A: rows in several groups, each row roughly a mix of its group's directions
A (82 x 10)
[[-18.5  17.1 -18.7  -2.5 -19.5 -30.9 -18.6  12.9 -25.2 -30.8]
 [-17.5 -26.9  15.9  -0.8 -25.6 -15.0 -37.6  14.7  21.0  13.4]
 [-10.9  32.7 -15.0   8.8   3.4 -38.5  23.8  19.2  -8.0 -21.0]
 [-30.9  21.7   5.8  10.2 -26.4  14.0 -16.2 -17.0 -21.3  31.0]
 [ -2.8   7.1  -9.4 -15.6 -40.7  26.6  -6.0  -9.7 -35.6  16.4]
 [-11.0  10.0   1.6 -14.2 -33.1  15.4 -26.2 -37.6 -11.1  20.9]
 [-23.2  25.7  14.4  12.2  18.1 -17.0  -8.5 -39.4  20.1 -15.1]
 [ -4.7  10.7  -0.4  18.4  31.1 -26.5   5.9  37.9  20.2 -20.0]
 [-14.8  31.4  25.7  11.1  19.7   5.0  21.0  36.3  -4.1  15.6]
 [-25.8  17.8  -1.8   2.2  22.2 -29.2 -11.0 -32.4  -2.1 -30.2]
 [ 11.0  -1.9  19.6   1.5  43.1   6.7   6.3 -17.1  30.2  27.6]
 [ 19.5 -26.3 -18.8 -30.2  26.0   7.0 -18.4  24.4  13.6  15.5]
 [ 11.0 -20.5  18.6  -0.3  40.0  18.7   9.4 -29.6  11.9  21.8]
 [-17.3 -28.3 -11.4 -26.8  10.4  -8.0 -35.0  10.4  31.1  -0.1]
 [ 12.1  -6.2   5.2  12.5  20.3 -27.0   1.8  31.4  13.6 -41.7]
 [  7.1   5.4   5.3 -18.3 -29.7   8.8  11.6 -52.2  -5.5  11.2]
 [  1.0  -3.6 -31.2 -25.0  18.3 -27.9 -20.1  30.2 -14.5 -12.9]
 [ -1.8  25.1  15.7  28.8   2.6 -20.8  40.2  -0.9 -25.4   3.1]
 [ -6.8  -5.8  19.8  -1.9  14.0  19.1 -26.9 -39.3  32.2   8.8]
 [  5.2  10.9  15.9  24.6  15.3 -13.4  44.3  -5.3 -30.5   8.8]
 [ -1.9  27.0 -19.2   3.0   2.2  23.0  33.0  14.3 -36.5  12.3]
 [-12.9 -20.5   1.7 -12.0  26.5  11.2 -18.4 -46.7  10.4 -15.4]
 [ -5.0   7.5  49.9  -2.6  23.0   7.3  -4.8   1.2  29.6  19.1]
 [ 29.2  -3.8  -6.0  -3.3  38.7  -7.3  25.3 -10.1  15.8 -31.0]
 [ 13.9 -19.0 -16.5 -15.9 -29.6   0.4  -8.4 -48.3  -2.9  -7.0]
 [ 10.1  24.0 -29.9 -16.8  19.8  -8.8  14.3  40.9  10.4 -10.4]
 [ 12.0  -4.5   2.2 -11.5 -20.5   8.7 -46.1  28.3   9.3  24.8]
 [ 14.6   5.7   5.9   2.8  49.3 -14.7  30.4   6.4   9.4  20.7]
 [-22.8  30.9 -15.4   4.5 -22.1 -18.1  10.2   2.6  22.7 -35.2]
 [-11.7  -7.2  -3.3 -14.6 -46.1   2.5 -29.7  26.9 -10.8  12.5]
 [ 21.2  -3.4  36.8  22.7  26.9   8.9   4.8 -24.5  24.1   9.2]
 [ -1.5 -10.7  15.2   8.7   8.9  29.8  29.5 -38.2  26.3   1.8]
 [-15.5 -22.5  -8.0  -8.3  37.2  -0.1  -9.9   1.0  42.4  16.1]
 [-16.9  29.4  -1.0   6.0 -13.8 -35.4 -34.6   8.3 -18.4 -13.6]
 [  2.1   9.5  14.0   9.0  41.2  -1.0  27.3 -21.4  31.8  11.7]
 [  7.4 -24.4 -26.1 -21.9  -5.5  -5.6 -17.7  26.4 -38.2  -9.0]
 [-17.4   5.4   3.9  -2.0 -43.8  18.6 -18.4  -7.7 -32.0  19.5]
 [  9.8  -3.5  -1.8 -15.7 -17.5  28.3   5.3 -47.8 -20.5  15.1]
 [  2.7 -10.8  20.2  11.8  41.9   6.9   1.9 -11.2  38.7  17.8]
 [ 25.6  -6.2  17.5  32.0  28.7   9.2  15.2 -29.7  18.0   6.8]
 [  8.0 -38.6   8.5 -17.5  -8.9  11.6  -5.4 -33.8  18.9  27.3]
 [-33.9  13.2   0.9  14.7 -18.8  -3.4 -12.9  39.4  -9.8  26.6]
 [ 26.3 -12.9  20.4   3.8   9.3  25.2   7.7  10.0  14.5  45.2]
 [  2.2   2.3  27.6 -24.6 -19.2   9.2  -1.8 -47.0  11.6  15.8]
 [-10.3  -9.9   3.1  13.3  46.1  -2.0  -5.7  30.0  30.4   6.8]
 [ 24.1  -1.7   2.6  47.5  34.5   2.7  17.7   5.0   2.2  -5.7]
 [  0.1 -34.3  -7.2  -0.9  28.6  -7.0 -30.8   6.5  36.1  -5.4]
 [ 27.0  -9.9  -7.2 -31.0   6.1   1.4  -7.5 -42.1  24.2 -11.0]
 [ 13.2  14.1  28.1   3.0  -4.2  14.3  23.6 -45.9   3.1  18.7]
 [-18.3  16.9 -11.5  10.7 -15.2 -24.5  18.9  -2.5 -34.1 -34.6]
 [-32.6  -3.2 -16.8 -38.1   5.0   4.4   4.9 -14.0  23.6  28.3]
 [  5.4  30.0  -0.9   5.5  29.6 -29.2  20.0  23.9  24.6  12.3]
 [  8.1 -42.1   2.7   6.3  14.1   5.6  32.3  30.5   5.7  17.2]
 [  8.6 -10.3   4.4 -17.1 -18.7  18.7 -10.1 -54.5  -5.1  11.5]
 [-22.6  43.5 -21.1  -2.4   1.1  -6.5  -5.6  35.3   0.9  15.6]
 [ -3.0 -11.4   9.0 -18.9 -19.4  -8.8 -40.7 -31.1  27.1   5.1]
 [-39.4   8.0  -5.2 -28.3   8.1  -3.8  -6.1  39.0  10.3  15.2]
 [-23.6   5.6 -22.2   6.7  26.9  -6.4   7.4  49.6   1.6   3.8]
 [ 19.6  -6.8  -0.6 -15.0  25.0   2.3   7.0 -49.5  25.2  -1.8]
 [  9.6 -24.9 -15.0 -15.1 -38.1  35.3  -4.1  18.5  13.8  -0.5]
 [  6.2 -27.2  19.6 -21.5  -8.0  -4.1 -41.0 -18.3  25.3  -7.5]
 [ 16.9  -2.4  30.9 -16.4 -36.6   1.5 -20.9 -31.7  -6.3  -9.1]
 [ 24.0 -22.2   3.1 -18.4  -8.2  18.8   4.3 -50.4  -4.9  -1.0]
 [-20.6  26.4  15.1  35.1  11.6   8.8  12.5 -28.8 -24.3   7.2]
 [  8.5   6.0  37.0  14.6  14.2  13.1 -12.3 -18.9  20.6  37.7]
 [ -5.5  17.9  11.9   7.4   2.8   7.9  -8.9 -60.8  -4.6   1.9]
 [-29.6  -2.3 -21.5 -38.0 -21.5  -9.3 -20.5  24.9  -5.7  -2.4]
 [ -9.3  46.5 -30.2 -20.6  13.2  -3.4  -3.6  10.6  15.9  16.5]
 [ 16.9 -27.5  13.0   4.0  33.7 -15.3   7.1 -18.0  35.1 -14.7]
 [ 11.5  11.4   4.5  18.3   9.2  -8.0  56.7  15.0 -10.9  10.0]
 [ 18.2 -16.3   1.9  28.0  14.7 -11.5 -25.5  34.5  -1.5 -29.1]
 [ -8.8  11.8  -2.2  18.9 -22.2 -13.4  31.5   0.5 -41.9 -20.6]
 [  8.7 -16.7  37.8  -1.3   9.1  -6.2 -40.4  14.5  22.8 -12.3]
 [ -2.5  39.9 -18.0 -20.1  -8.7 -17.8 -33.2   7.2  12.6 -19.8]
 [ -6.6  12.0  11.0  19.4  42.3 -12.1   7.6 -31.5  27.3   1.7]
 [ 16.6 -18.5   8.3 -14.5  22.3  21.2 -21.9   1.2  33.1  31.5]
 [ 19.1 -35.1  12.3   1.0  25.3   4.3  20.7 -34.5  19.3   3.8]
 [ -7.6  17.3 -17.1   9.3 -18.6 -24.2  28.4  20.9 -30.6 -23.9]
 [-23.4  28.3  -5.5  13.4 -28.5 -26.0  -1.5  -0.3 -20.5 -30.9]
 [ 29.1 -13.0  32.7  22.9  19.9   6.0  -5.4 -29.3  22.2  -1.0]
 [  8.6   6.5  14.7  -4.4  -4.8  13.4  22.7 -53.5   8.2  20.6]
 [ 27.0   6.1  -1.9 -16.8   7.5  -0.7  -6.2 -46.1   5.1 -33.6]]
one row of each group, then the others: which group is each in?
[-12.5 -25.6   3.7  -5.4 -30.5  22.0   0.6   3.7 -14.5  43.9] -> <32>
[ 6.1 25.6 36.6 32.2  2.1 -8.2 16.5 -3.8 -8.3 30.4] -> <60>
[ 12.7 -13.5 -30.0  26.6   4.2 -12.0  -9.9  31.6 -17.7 -30.0] -> <78>

[ 29.9  -0.5  23.5  31.7  17.8  10.1  16.8 -34.4   8.0   4.3] -> <78>
[-19.2  -5.9  -9.2  -0.2 -32.0  23.8  12.1 -26.8  17.2 -34.4] -> <60>
[ 12.0  12.7  -0.1  -4.7 -46.3  -2.5  -2.3  -6.3 -39.3 -18.9] -> <78>
[-20.6 -18.1 -30.9 -37.0 -21.8  -9.8 -26.3   5.8   2.1  -6.0] -> <78>
[ 14.4   3.9  -2.2   3.0 -23.4   9.1   7.2  15.5 -44.9 -35.3] -> <32>
[ 11.7  -3.2 -13.2 -17.4 -21.8   7.6 -30.7  40.1  22.4  14.4] -> <60>
